[[-24  18  -8  25 -32  -5 -34  -8  -8  19  -4 -13 -10  -7  -8  10]
 [ 20  -3   5 -12  19  27  10   7   0 -40   8  -2 -18  -7  24  10]
 [ -8  27 -27  15  31   3   0  15   7  -8   4 -14 -20 -22  -1 -19]
 [  1  11  -2  10  24  28  -5  10 -29  -9   4  22 -34  15   4  -1]
 [ 36  -1  -4 -18  -8  -5 -10 -15 -14  13 -41  -7  -8   2  -6   4]]
->
[[ 36  -1  -4 -18  -8  -5 -10 -15 -14  13 -41  -7  -8   2  -6   4]
 [  1  11  -2  10  24  28  -5  10 -29  -9   4  22 -34  15   4  -1]
 [ -8  27 -27  15  31   3   0  15   7  -8   4 -14 -20 -22  -1 -19]
 [ 20  -3   5 -12  19  27  10   7   0 -40   8  -2 -18  -7  24  10]
 [-24  18  -8  25 -32  -5 -34  -8  -8  19  -4 -13 -10  -7  -8  10]]

[[ 23 -19 -20 -28 -11  21 -22 -19  24 -15 -24]
 [-23   7  22  17   1 -18   2  15  -1  16  22]
 [  5  -7  25  22   2 -20  -3  -8  11  -6  17]
 [ 25  28  22  16 -18 -22  33  19 -31 -25  20]]
->
[[ 25  28  22  16 -18 -22  33  19 -31 -25  20]
 [  5  -7  25  22   2 -20  -3  -8  11  -6  17]
 [-23   7  22  17   1 -18   2  15  -1  16  22]
 [ 23 -19 -20 -28 -11  21 -22 -19  24 -15 -24]]

[[-23 -34 -28  33  40  24]
 [-10 -16 -18  14  24  15]
 [-15 -25 -23  24  32  17]
 [-21 -27 -25  27  32  23]
 [-23 -34 -28  32  40  23]
 [-22 -32 -29  31  39  25]
 [-22 -33 -29  31  39  25]
 [-18 -24 -23  26  30  21]
 [-20 -24 -21  22  27  20]
 [-20 -27 -26  29  33  23]]
->
[[-20 -27 -26  29  33  23]
 [-20 -24 -21  22  27  20]
 [-18 -24 -23  26  30  21]
 [-22 -33 -29  31  39  25]
 [-22 -32 -29  31  39  25]
 [-23 -34 -28  32  40  23]
 [-21 -27 -25  27  32  23]
 [-15 -25 -23  24  32  17]
 [-10 -16 -18  14  24  15]
 [-23 -34 -28  33  40  24]]

[[ 32  34  29 -28  26  28  33  27 -35]
 [-34 -25 -27  30 -35 -26 -28 -35  28]
 [ 22  31  30 -36  22  28  32  24 -33]
 [ 18  26  32 -26  21  29  29  22 -34]
 [ 28  39  23 -25  20  33  18  27 -24]]
->
[[ 28  39  23 -25  20  33  18  27 -24]
 [ 18  26  32 -26  21  29  29  22 -34]
 [ 22  31  30 -36  22  28  32  24 -33]
 [-34 -25 -27  30 -35 -26 -28 -35  28]
 [ 32  34  29 -28  26  28  33  27 -35]]

[[ -7  17  -2   7 -20 -15   7 -24]
 [ -6  16 -11 -29  -8   8 -10  14]
 [-19   9  -8   6 -16  30   5   4]
 [-10 -15 -22  26  -3  27   6   7]
 [ 24  29  -8  26   4  -6  -7 -27]
 [-28   4  12  29 -28   9  -7  14]
 [ -2 -12 -27  20  30 -29 -16 -14]
 [ -3  17  31 -13  13  -3 -27  22]
 [ 11  29  26   4  21  -4  30  18]
 [-13 -16   9   1   3  16 -13  14]]
->
[[-13 -16   9   1   3  16 -13  14]
 [ 11  29  26   4  21  -4  30  18]
 [ -3  17  31 -13  13  -3 -27  22]
 [ -2 -12 -27  20  30 -29 -16 -14]
 [-28   4  12  29 -28   9  -7  14]
 [ 24  29  -8  26   4  -6  -7 -27]
 [-10 -15 -22  26  -3  27   6   7]
 [-19   9  -8   6 -16  30   5   4]
 [ -6  16 -11 -29  -8   8 -10  14]
 [ -7  17  -2   7 -20 -15   7 -24]]

[[-10 -11  -5  -1]
 [-10  -5  -2 -12]
 [-13 -30 -18  -5]
 [-22   0   0  -8]
 [  0 -10 -10  -5]
 [-32 -15  -5 -21]
 [ -6 -19   0   0]
 [-15  -5 -19  -8]
 [  0   0 -12  -9]
 [ -2 -14 -27 -14]
 [ -5  -2 -14 -26]]
->
[[ -5  -2 -14 -26]
 [ -2 -14 -27 -14]
 [  0   0 -12  -9]
 [-15  -5 -19  -8]
 [ -6 -19   0   0]
 [-32 -15  -5 -21]
 [  0 -10 -10  -5]
 [-22   0   0  -8]
 [-13 -30 -18  -5]
 [-10  -5  -2 -12]
 [-10 -11  -5  -1]]
---
[[  0  23  35]
 [-28  32  23]
 [  3  29  27]
 [ 26  36 -15]
 [-24 -31 -13]
 [-31 -29  11]
 [ 29  27 -15]
 [-32 -15   4]]
->
[[ 35  23  27 -15 -13  11 -15   4]
 [ 23  32  29  36 -31 -29  27 -15]
 [  0 -28   3  26 -24 -31  29 -32]]

[[  0  24  21  16 -23 -22  26  29]
 [-11  14  18  16 -11  -5  11  16]
 [-10  11  11  14  -9   2   4   8]
 [ -2  18  23  18 -16 -20  21  25]]
->
[[ 29  16   8  25]
 [ 26  11   4  21]
 [-22  -5   2 -20]
 [-23 -11  -9 -16]
 [ 16  16  14  18]
 [ 21  18  11  23]
 [ 24  14  11  18]
 [  0 -11 -10  -2]]

[[-31 -33  27  -2]
 [ 28  35  25   3]
 [-24  23  34  22]
 [-23  20  30  27]
 [-13  39  24  30]
 [ 28 -23  -5  27]
 [-34 -35  29  30]
 [ 30  -3 -32 -31]]
->
[[ -2   3  22  27  30  27  30 -31]
 [ 27  25  34  30  24  -5  29 -32]
 [-33  35  23  20  39 -23 -35  -3]
 [-31  28 -24 -23 -13  28 -34  30]]

[[ 34  33 -25  -1  -5  26   9  18 -14]
 [ 34  35 -13 -16  -7  -1   7  26 -26]
 [ 28  31  -5 -22  -6 -17   7  25 -29]
 [ 34  37 -16 -11  -7   7   9  25 -24]]
->
[[-14 -26 -29 -24]
 [ 18  26  25  25]
 [  9   7   7   9]
 [ 26  -1 -17   7]
 [ -5  -7  -6  -7]
 [ -1 -16 -22 -11]
 [-25 -13  -5 -16]
 [ 33  35  31  37]
 [ 34  34  28  34]]

[[-25 -13  32]
 [ 26 -20 -17]
 [-29 -24 -24]
 [-24 -20 -20]
 [ 34 -15 -15]
 [  9  29  20]
 [ 26 -32 -28]
 [-28 -30 -19]
 [-26 -29 -13]
 [-21 -33 -29]
 [-24 -29 -29]
 [-32  33  25]]
->
[[ 32 -17 -24 -20 -15  20 -28 -19 -13 -29 -29  25]
 [-13 -20 -24 -20 -15  29 -32 -30 -29 -33 -29  33]
 [-25  26 -29 -24  34   9  26 -28 -26 -21 -24 -32]]

[[ 17  19  17  11 -24 -11  23  18 -17 -12   8  -1]
 [ 17  29  11   0 -16 -36  25  26 -26 -15  36  15]]
->
[[ -1  15]
 [  8  36]
 [-12 -15]
 [-17 -26]
 [ 18  26]
 [ 23  25]
 [-11 -36]
 [-24 -16]
 [ 11   0]
 [ 17  11]
 [ 19  29]
 [ 17  17]]

[[ 25  25  18  25  27  22  14  24  22  19  22  10  22]
 [-22 -14 -21 -22  24   0 -21  -6  13 -10 -26   1 -26]
 [-16 -28 -24  26 -23 -30  18 -24 -21 -17 -23 -18 -20]
 [  6 -27   8   9 -20 -16   5 -23 -21 -23   6  20  19]
 [-20 -22 -26 -21  14  16 -25  -5  -5   5 -27  25 -23]]
->
[[ 22 -26 -20  19 -23]
 [ 10   1 -18  20  25]
 [ 22 -26 -23   6 -27]
 [ 19 -10 -17 -23   5]
 [ 22  13 -21 -21  -5]
 [ 24  -6 -24 -23  -5]
 [ 14 -21  18   5 -25]
 [ 22   0 -30 -16  16]
 [ 27  24 -23 -20  14]
 [ 25 -22  26   9 -21]
 [ 18 -21 -24   8 -26]
 [ 25 -14 -28 -27 -22]
 [ 25 -22 -16   6 -20]]

[[-6  4  5 33]
 [15 -7 -1 -3]]
->
[[33 -3]
 [ 5 -1]
 [ 4 -7]
 [-6 15]]
